A single turn carries every row of the set below to another of its rows. Some are shown first; where does it send the rows asked next?
Q855: [  1   0  10 -16  -3  19  13  10  -8  12   8  -7   7  37 -22]
Q573: [ 15  -4  13 -27   3   9  12  12 -14  -5  11 -20   2   6  10]
Q294: [ -6   6  -1 -13  -7  10   9   2  -9  25  -6  -2  12   6   3]
Q104: [-16   0   3  -5 -17  -2   6  13   0  13   8  -8   8   0 -25]
Q345: [  4   3  10 -21  -5  19  10  17 -11   1  16 -10   9  36 -21]
Q536: [-14   8  -4 -31  -5  23  -1  16  -6  -8  10  -5  21   3  -5]
Q929: [-10   2  13 -13 -11  10   9  11  18  21  21 -13 -14   5   2]
Q793: [  7  -5   9 -24  -2   7  15  14  25 -12  -4 -16  11   7  -3]
Q834: [-18  -5   8 -17  -1  18   5  11   9  19  19  -7  -3  -2 -27]
Q151: [  4   1   2 -23   5  -5  29   2  15  -6  -1 -13   4  10   0]
Q604: [-10   2   2 -21   3  23   8   0  -2  28  -1   0   6   6   0]
Q795: [  1   1  10 -22  -3  22  10  16  -9   1  15 -10   9  36 -23]
Q470: [ -7   6   3 -11 -17  -5   8  18  -9   4  25 -13   4  -1 -20]
Q882: [-15 -12   8 -25   8  18  13   1   1  -1 -14 -10  14  10  -5]
Q107: [ -8 -12  12 -35  16  29  10   6   2  -5   3 -13   6   7  -3]
Q393: [  2   1  10 -10 -10   2   7  15  -4  20  27 -13  -8  -3 -17]
Q669: [-26   6   4 -27  -6  15  12  15  16  -2  30 -12  -6   6  -5]
Q848: [ -4   8   1 -37   0  29   0  18  -7  -3  22  -8  11   1   0]
Q561: [  7 -10  16 -30  14  21  14   4  -5   7   8 -16  -4   6   7]
Q857: [ -9   1   7 -23  -1  14   7  16  -1  10  35 -12  -8  -4 -22]
Q286: [  0  12  -2 -29 -10  16   0  19 -14  -7  18  -9  17   2   3]
Q308: [-13   5   9  -6 -22  -3  10  12  13  15  11 -12  -4   7   2]
Q61: [  9  -3   9 -16  -5  -2  14   6 -15  -1  -6 -17  10   9   9]
Q90: [ 15  -2  10 -24  -3   5  15  15  22 -10   2 -18   6   6   2]
Q585: [ -8  -5   5 -21  -5   5  11   8  -9 -13 -11 -14  20  10  -1]
Q415: [  4   5   4 -18  -1  15   9   2  -9  30   7  -4   1   4   7]
Q130: [  4   1  11 -15  -5  16  13  10  -9  12   8  -8   7  37 -21]
Q342: [-28   9   0 -18 -17   2  12  15  11  -8  19 -12   3   7  -5]
Q911: [  7   1   5 -27   9   1  30   2  17  -4   5 -14  -2   9   1]
Q498: [  0   2   9 -21  -5  20  10  16 -10   0  13  -8  11  37 -23]
Q200: [-13  11   4 -20 -15   1  12  18   6  -4  32 -16  -7   5   2]
Q121: [ -1  -1   3 -27  10   4  29   1  19  -5   0 -12   3  10  -3]
Q439: [  5   0  11 -17  -3  19  13  11  -9  13  11  -8   4  37 -21]
Q279: [-25   0   9 -12 -13  11   9  10  22  16   8  -9  -4   7  -5]
Q789: [ 10  -5  11 -27   3  12  14  14  26  -9   2 -16   6   7  -1]
Q591: [-27   0   1 -17  -8  10   6  13   3   3  16  -7   8   0 -30]

Q795 moves to Q855
Q573 moves to Q561
Q104 moves to Q470
And these:
Q929 moves to Q669
Q121 moves to Q793
Q604 moves to Q536

